(in the rows, 128 means zero)
Where one turn sends some rows of the set: a few examples, then the rows asked:
Q_673: [135 157 118 151 126 129 117 139 127 125 162  98]
Q_733: [129 164 111 154 165 148 144 134 121  98 166 129]
Q_589: [134 145 123 133 164 135 127 133 121 107 148 129]
Q_164: [130 175 111 162 141 138 140 133 122 109 172 107]
Q_933: [113 138 109 150 118 139 122 150 142 123 148 133]
Q_384: [126 162  88 163 128 126 118 140 144 100 144 141]
Q_953: [113 146  99 125 138 130 124 153 144 119 155 143]
Q_21: [125 153 100 146 166 163 108 151 133 112 160 117]
Q_692: [124 153 102 150 118 128 112 137 138 102 176 130]
Q_145: [123 164  79 152 132 129 121 137 146  99 142 140]
Q_722: [127 161 115 159 134 156 112 136 124 116 146  95]
Q_491: [128 144 118 141 139 152 133 124 127 111 130 105]
Q_767: [114 150 114 128 123 125 133 136 134 116 135 132]
Q_870: [124 150 113 142 124 133 128 118 129  89 148 135]
Q_78: [113 135 112 136 136 139 130 143 138 113 138 147]
Q_574: [124 161  89 157 131 127 123 134 141  95 136 144]
Q_115: [127 177 102 136 144 142 114 139 127 115 155  91]
Q_222: [125 163  87 162 127 125 119 139 144 101 144 141]
Q_375: [118 151 114 139 124 117 121 149 135 123 157 136]
Q_241: [128 177  99 146 157 139 141 139 126 105 175 115]
Q_106: [122 150 108 149 155 170 117 135 128 106 138 110]
Q_374: [130 172 116 132 161 136 117 133 116 106 150 113]
Q_963: [135 136 117 158 148 147 111 152 132 121 168 122]
Q_737: [129 158 124 159 144 151 116 137 132 120 130 104]
Q_872: [118 156  85 124 138 141 125 134 145  94 165 135]
Q_336: [123 156 106 142 165 161 120 144 142 116 132 113]
Q_305: [128 162 105 144 153 142 155 120 147 113 139 127]
Q_710: [124 164  80 153 132 128 122 138 146  98 141 141]
Q_110: [129 175 113 128 163 135 120 139 133 117 139 108]
Q_916: [135 159 121 172 137 129 140 127 141 123 156 124]
Q_728: [132 159 122 151 162 141 105 146 120 109 163 122]
Q_909: [129 157 110 152 164 150 106 160 141 124 156 116]
Q_781: [125 161  88 157 131 127 123 134 142  96 136 145]
Q_667: [132 164  98 118 155 132 123 143 134 119 163 108]
Q_344: [121 164  93 158 150 165 143 138 135 107 166 110]
Q_271: [110 150  96 129 120 137 129 146 147 122 144 123]
Q_403: [116 156  83 126 129 145 127 130 146  96 157 126]
Q_377: [122 142 113 146 131 142 126 121 132  89 150 143]
Q_914: [128 163  89 155 147 141 139 143 160 128 167 120]
Q_651: [129 161 106 143 161 138 154 123 146 111 143 133]
Q_820: [125 168 108 158 143 155 150 126 124 102 154 107]
Q_846: [135 153 121 175 143 134 138 132 142 122 158 133]
Q_621: [130 169  91 150 147 131 139 142 157 128 170 120]
Q_559: [124 143  91 135 150 163 125 146 145 120 153 108]
Q_832: [134 160 130 150 164 135 111 144 127 115 144 122]
Q_65: [128 172 110 147 143 140 111 148 138 127 148  94]
Q_876: [122 147  99 156 116 140 112 138 141 103 172 129]
Q_146: [128 157 108 171 152 156 137 142 126 106 172 122]

Q_403 turns into Q_870
Q_222 turns into Q_145
And these:
Q_146 turns into Q_344
Q_953 turns into Q_78
Q_21 turns into Q_106
Q_673 turns into Q_667
Q_832 turns into Q_909
Q_846 turns into Q_914

Where one turn sends some rows of the set: a few examples, then the rows asked:
Q_784: [125 105 113 110 111 150 145 127 146 114 117 115 122]
Q_478: [123 151 111 109 106 134 118 123 151 116 139 133 142]
Q_952: [123 126 106 120 125 116 129 126 145 127 143 157 140]
Q_40: [121 145 111 110 113 137 120 127 151 116 145 124 150]
Q_490: [122 147 114 113 118 135 113 129 150 118 146 128 151]
Q_644: [123 151 112 111 111 132 112 125 150 118 140 135 141]
Q_764: [122 132 137 126 147 129 122 124 125 145 119 128 113]
Q_370: [134 126 138 116 118 146 144 117 116 121 110 127 119]
Q_756: [126 130 125 111 129 139 159 124 122 128 117 107 119]
Q_112: [139 119 139 123 135 134 134 119 129 127 123  95 127]
Q_416: [125 125 140 134 137 142 119 113 133 142 116 125 115]
Q_626: [123 139 132 118 133 130 133 119 122 139 111 136 104]
Q_244: [121 148 110 110 108 137 123 124 152 116 142 127 145]
Q_979: [119 122 106 123 131 118 128 126 150 130 146 147 146]
Q_819: [125 129 103 116 117 115 137 125 143 122 138 153 137]
Q_57: [140 122 137 115 123 140 147 121 119 118 116 107 127]
Q_585: [132 120 139 132 141 135 122 116 137 140 122 106 122]
Q_128: [125 136 125 112 124 136 152 119 120 130 110 125 107]
Q_571: [130 114 115 112 103 137 133 123 144 118 109 131 105]
Q_289: [122 126 135 123 154 132 129 129 127 143 127 110 125]
Q_599: [132 111 133 121 134 125  99 133 135 126 124 137 119]
Q_13: [134 117 124 118 115 126 111 126 139 123 113 142 103]
Q_857: [126 123 100 115 120 115 144 126 153 121 145 134 146]
Q_611: [126 128 138 127 125 149 130 113 123 133 109 136 113]
Q_503: [125 123 129 116 146 137 148 128 127 134 124 100 128]
Q_500: [122 150 115 113 115 132 109 127 149 119 143 131 146]
Q_834: [128 125 100 112 114 115 145 125 145 119 140 144 139]
Q_446: [122 120 102 120 129 117 136 126 152 127 148 135 149]
Q_848: [128 101 130 120 142 138 110 139 136 124 133 120 137]
Q_948: [125  98 121 114 130 150 133 136 141 117 130 110 138]

Q_446 turns into Q_979
Q_40 turns into Q_490
Q_571 turns into Q_784
And these:
Q_756 turns into Q_503
Q_611 turns into Q_370

Where one turn sends some rows of the set: a few examples, then the rows asked:
Q_404: [117 130 132 111 130 129 155 107 137 153 139 132 157 124 126 120 124 137
 128 122 116 116]
Q_483: [120 141 151 118 129 116 130 132 139 121 115 121 137 108 110 137 128 165
 114 115 126 132]
Q_172: [110 125 144 107 125 134 135 100 121 118 152  95 118 114 128 133 132 137
 139 102 136 126]
Q_124: [ 99 145 131 137 138 125 127 124 122 107 116 123 123 106 124 124 135 140
 120 112 157 122]
Q_29: [120 126 141 107 131 114 143  99 135 143 138 128 159 114 122 109 113 138
 118 132 116 118]
Q_975: [130 141 106 133 125 134 149 131 122 115 129 110 140 126 112 117 118 134
 116 140 118 111]
Q_10: [121 146 156 133 138 130 120 125 136 117 126 130 132 105 112 146 127 152
 109 113 123 121]
Q_535: [ 87 135 119 138 123 116 131 120 124 126 137 141 128 108 115 114 110 121
 140 137 114 107]
Q_18: [119 134 148 131 155 105 111 122 130 117 138 119 128 114 115 133 134 150
 132  99 133 127]
Q_92: [121 145 158 123 136 115 126 122 131 146 144 137 127  98 129 133 110 128
 124 100 130 111]
Q_33: [112  97 139 122 136 139 129 115 112 133 132 128 116 104 122 108 118 127
 145 119 147 123]
Q_371: [116 121 154 136 124 126 121 120 119 119 141 112 124 107  92 122  92 146
 141 124 141 134]
Q_466: [ 97 106 136 143 146 108 136 132 130 123 144 130 128  97 134 114 128 135
 137 115 127 117]
Q_68: [113 123 105 135 127 123 122 131 103 114 141 104 124 109 115 112 132 127
 141 126 131 112]
Q_531: [ 97 123 133 117 136 125 156  98 130 131 132 118 141 117 145 101 123 131
 135 113 122 113]
Q_287: [132 138 112 124 119 118 134 131 120 122 123 111 138 114 126 114 118 139
 111 137 104 103]
Q_227: [131 115 141 117 142 134 119 113 113 111 131  98 110 133 108 119 116 145
 142 112 124 124]
Q_331: [ 86 134 126 141 126 116 128 121 122 121 135 144 126 109 110 114 111 123
 136 141 120 105]
Q_160: [135 117 150 121 120 146 134 108 123 112 142  94 129 116 106 134 109 147
 130 126 113 128]
Q_334: [113 130 135 111 101 133 144 111 116 157 139 109 137 120 121 117 116 141
 151 110 119 115]
Q_216: [102 102 139 140 134 130 133 130 131 135 134 149 130 100 113 124 121 143
 132 137 118 119]
Q_804: [114 100 146 123 138 116 141 141 134 129 131 139 126 101 113 117 111 143
 117 140 125 120]
Q_723: [116 147 126 109 148 120 127  98 120 134 135 127 140 122 124 116 136 119
 131 107 141 114]
Q_958: [118 139 115 128 135 135 139 120 110 116 108 103 127 133 127  99 120 137
 127 117 125 109]
Q_827: [125 115 143 105 114 130 134 111 129 108 135 104 120 119 112 133 116 153
 132 134 101 125]
Q_780: [118 160 127 119 128 129 143 136 127 111 131 111 111 135 108 132 109 133
 120 119 135 115]
Q_461: [119 162 124 120 126 125 147 133 127 112 134 117 113 137 108 134 116 131
 120 121 135 109]
Q_99: [110 135 129 110 102 136 148 114 119 151 136 104 136 123 122 118 111 140
 150 109 115 118]
Q_414: [116 120 151 138 116 128 129 120 116 116 143 109 126 106  92 119  98 145
 147 127 140 134]
Q_256: [123 149 164 119 132 122 131 122 129 142 141 132 127  99 127 134 113 128
 120  99 133 109]

Q_287 turns into Q_827
Q_371 turns into Q_92
Q_404 turns into Q_975
And these:
Q_334 turns into Q_461
Q_466 turns into Q_531
Q_172 turns into Q_124

Where one turn sends some rows of the set: a few examples, then the rows asked:
Q_427: [114  97 131 144  99 131 131 116 147 124 114 138 137 144  99 111 139 157
 133 125 114 140 114 149 149  97  99 127 105  96 121]
Q_495: [130 142 117 137 130 107 111 120 181 129  99 128 154 141 104 109 132 118
 133 130 136 138 119 150 155 110 103 111 130 115 153]
Q_472: [130 112 129 148 122 135 127 107 153 100 129 123 137 153  76 125 103 116
 114 122 135 115  96 153 157 104 123 128 137 125 135]
Q_447: [135 116 131 112 126 131 108 115 160 107  97 118 140 150  91 126 147 148
 124 116 131 144 114 146 150  94  90 134  98 111 129]
Q_504: [131 129 146 153 120 139 133 109 134 110 142 157 141 155 110 140 114 123
 119 115 112 132 114 143 151  99 113 114 127 107 132]
Q_591: [123 120 154 143 146 136 126 118 154 125 109 143 138 167 108 150 130 109
 139 121 127 137 129 130 161  91  91 138 128  91 139]
Q_486: [118 123 163 138 130 120 123 141 147 108 100 139 138 147  97 105 120 134
 145 100 116 128 109 152 134  97  98 140 130 115 130]
Q_28: [149 122 122 144 108 136 116 130 169 127 117 124 155 139 101 129 107 104
 107 126 157 124 114 134 138  96  98 108 130 100 138]
Q_240: [130 126 105 130 120 129 112 112 158 133 110 120 140 133 102 137 107  77
 120 122 126 120 112 137 148  94  93 131 124  98 126]
Q_300: [122 119 163 137 131 119 137 115 160 118  90 116 137 120  94 134 114 109
 128 120 130 136 114 142 151  95  95 126 142 114 142]
Q_966: [141 127 141 138 120 116 125 108 167 121 105 153 129 158  95 113 142 137
 121 116 105 123 126 138 166  77  74 134 129 119 125]
Q_905: [135 137 151 151 134 133 121 113 172 129  95 151 130 144 105 125 151 148
 129 131 126 142 116 151 150  95  98 125 112 107 139]
Q_422: [115 113 123 134 124 118 119 106 156  99 102 154 144 151 100 149 101  89
 122 131 133 122 114 136 146  93  91 127  96 109 140]
Q_242: [127 120 106 139 119 124 111 111 154  77 118 128 146 167  89 138 116 119
 119 100 134 123 119 130 156  99 115 132 134  90 145]
Q_373: [145 118 126 119 133 128 110 124 163  93 117 114 142 158  95 131 119 121
 131 117 118 132 117 131 127  90  84 144 143  81 139]
Q_109: [126 134 145 146 114 132 136 131 138 100  98 133 145 156  80 105 140 121
 129 119 138 136 126 136 152  96 102 151  94 109 134]
Q_787: [138 136 128 118 101 131 114 112 144 101 130 134 159 152 116 140 115 126
 125 126 149 116 117 129 144 100 102 110 125 123 144]
Q_306: [132 135 134 136 122 142 120 121 149  82 135 129 125 147  91  96 113 123
 132 121 117 141 112 136 153  90 112 132 105 105 123]
Q_357: [130 112 133 144 110 111 113 108 160 118 115 131 145 163  95 113 134  77
 120 134 128 118 122 142 154 100  88 128 104  95 123]
Q_800: [150 105 123 135 113 113  99 109 155 102  97 146 151 148 116 113 146 129
 131 135 145 137 131 160 139  95  90 120 120 108 122]
Q_743: [133 112 122 156 117 128 136 119 141 108 111 161 139 141  99 155 104 108
 121 130 123 113 120 139 158  97 102 138 149 112 137]
Q_257: [111 140 139 144 129 131 120 130 161 107 107 148 114 127  99 109 147 129
 141 116 121 133 117 138 162  83 102 148 116 105 123]
Q_715: [111 130 119 130 129 116 123 145 173 132 119 143 146 129 102 128 122 115
 137 137 131 147 107 124 155  88 103 133 127  90 145]
Q_801: [121 107 131 138 116 119 126 101 158  85 123 143 140 149  89 105 129 105
 123 137 123 110 126 148 140  93 113 128 120 129 118]
Q_265: [125 117 122 146 114 134 115 129 165 112 121 136 139 134 110 120 115 130
 110 122 102 142  89 143 159 114 114 132 115  90 112]
Q_452: [130 152  99 146 109 116 125 117 167 119 114 132 140 142  90 113 106 122
 128 125 128 165 116 141 157  85 104 132 128 109 130]
Q_994: [140 139 130 138 129 128 125 135 143 111 101 159 135 148 119 131 142 130
 133 101 122 136 121 130 159 103  75 132 103 105 130]
Q_207: [155 120 100 144 113 123 126 123 160 103 109 117 139 152  99 122 103  99
 129 123 129 131 100 126 145 114  99 126 141  92 139]
Q_746: [133  82 139 124 124 119 110 113 157  92 110 146 142 150 102 149 129 130
 130 115 129 139 115 146 149  96  95 127 153 106 137]
Q_448: [145 132 110 143 109 120 137 100 166 122 116 155 147 141 102 101 144 120
 117 125 142 121 119 140 138  98  88 143 147 111 124]
Q_59: [134 128 129 145 103 141 119 126 135 115 121 129 129 149 127 121 103 122
 117 116 139 142 128 135 137 105  88 104 122 106 128]
Q_691: [141 100 112 129 122 124 114 110 163 102 130 146 148 121 102 143 122 126
 125 126 129 104 102 155 149 100 101 112 132 112 130]
Q_60: [139 132 138 143 104 119 117 117 151 107  95 140 131 140  98 108 146 147
 151 126 129 156 105 152 156  96 104 145 125 109 128]

Q_422 turns into Q_787
Q_691 turns into Q_472
And these:
Q_715 turns into Q_495
Q_265 turns into Q_300
Q_109 turns into Q_994
Q_801 turns into Q_504
Q_257 turns into Q_905
Q_591 turns into Q_800
Q_357 turns into Q_59
Q_486 turns into Q_966
Q_240 turns into Q_28

